143	107	57	51	231
146	89	77	3	220
The bottom entry of the column that holds the largest entry -> 220
Read off the 1st entry in reading order.
143
The entry directly above 77 -> 57

 16.6  -46.6   67.4  -57.1   49.7
 27.2   42.5    4.9   11.9  -20.8
-44.1  -10.0  -41.5   71.6  -39.4
-11.0   19.7  -14.8   26.4  -30.7
  1.9   17.7  -58.8   48.5  -25.0
  3.6  -70.3   38.5  -30.1   62.0
 48.3  -16.4   81.3  -72.2   41.1
 17.9  -14.4    3.2  -10.9   25.6
-33.9   13.7  -15.5   49.9  -44.7
 49.9    0.7   74.1  -58.4   23.9
-59.8  -28.7   31.0   59.5  -32.4
  3.7  -26.2   61.4  -18.8   14.3
-20.7  -54.9   36.1   18.4   22.3
Indices start at 1.
Find the entry in row 1 and column 1.
16.6
Find the entry at row 2, column 1.
27.2
Find the bottom-left entry.
-20.7
The top entry of the column that holds the largest entry is 67.4
Find the entry directly above the largest entry.
38.5
The entry in the bottom-right corner is 22.3
The top-right entry -> 49.7
Find the entry at row 3, column 3.
-41.5
The entry directly below 74.1 is 31.0
The entry in row 3 and column 1: -44.1
Find the entry just left of 0.7.
49.9
The entry directly below the centre entry is 3.2
The entry just right of -10.9: 25.6
Find the entry directly below 59.5.
-18.8
Find the top entry of the column that holds the smallest entry.
-57.1
The smallest entry -> -72.2
Find the entry at row 1, column 2.
-46.6
Find the entry directly below 13.7.
0.7
The maximum: 81.3
The entry directly above -16.4: -70.3
The entry just right of -15.5 -> 49.9
Find the entry directly below -20.8.
-39.4
Find the entry directly above -32.4.
23.9
Find the bottom entry of the column that holds the smallest entry.
18.4
Find the entry directly below the smallest entry.
-10.9
Find the entry just right of -11.0.
19.7
Find the entry directly below -44.1.
-11.0
Find the bottom entry of the column that holds the largest entry.
36.1
The entry directly below -26.2 is -54.9

Read these off the array that follows. Counting starts at 1.
1) Give the entry just right of -13.6.
2) Give the entry at row 2, column 1.
3) Give the entry in row 1 and column 2.
4) Give the entry just right of -3.2.
5) Give the top-left entry.
6) Give the entry directly below 2.1.
7) Give the entry just right of 65.4.
8) Give the entry just left of -42.5.
[[ 31.7  34.8   0.1 -13.6  28.4 -50.7]
 [-22.5  30.9  28.4  65.4 -42.5   3.3]
 [-11.8   8.0  13.2  45.3 -24.4   2.1]
 [  8.7   3.0  -3.2  11.2   6.2  -7.2]
 [-19.5  21.9  22.1  55.8 -33.9   6.0]]
1) 28.4
2) -22.5
3) 34.8
4) 11.2
5) 31.7
6) -7.2
7) -42.5
8) 65.4

A =
[[  7.9  22.7  47.5  10.6]
 [-20.4  10.2  13.8  26.8]
 [  6.2  11.7  52.1  20.2]
 [-30.2  72.7  24.3  -8.6]]
The entry just left of 10.2 is -20.4
The entry in the top-left corner -> 7.9
Find the bottom-right entry.
Answer: -8.6
Find the top-right entry.
Answer: 10.6
Find the entry directly above 24.3.
Answer: 52.1
Find the largest entry.
Answer: 72.7
The entry just left of 11.7 -> 6.2
The top entry of the column that holds the largest entry is 22.7
Find the entry in the bottom-left corner.
Answer: -30.2
Find the entry just right of the largest entry.
Answer: 24.3
The entry just left of 10.6 is 47.5

data =
68,35,78,36,90,92,74,72,60,30,73
82,33,74,33,36,24,77,80,81,45,80
77,39,70,37,27,15,76,76,78,47,72
Indices start at 1.
The entry directly below the largest entry is 24
The entry at row 1, column 2 -> 35
Give the entry in row 1 and column 1.
Answer: 68
The entry directly above the centre entry is 92
Give the entry just right of 35.
Answer: 78
The entry in the top-right corner: 73
The bottom-right entry -> 72
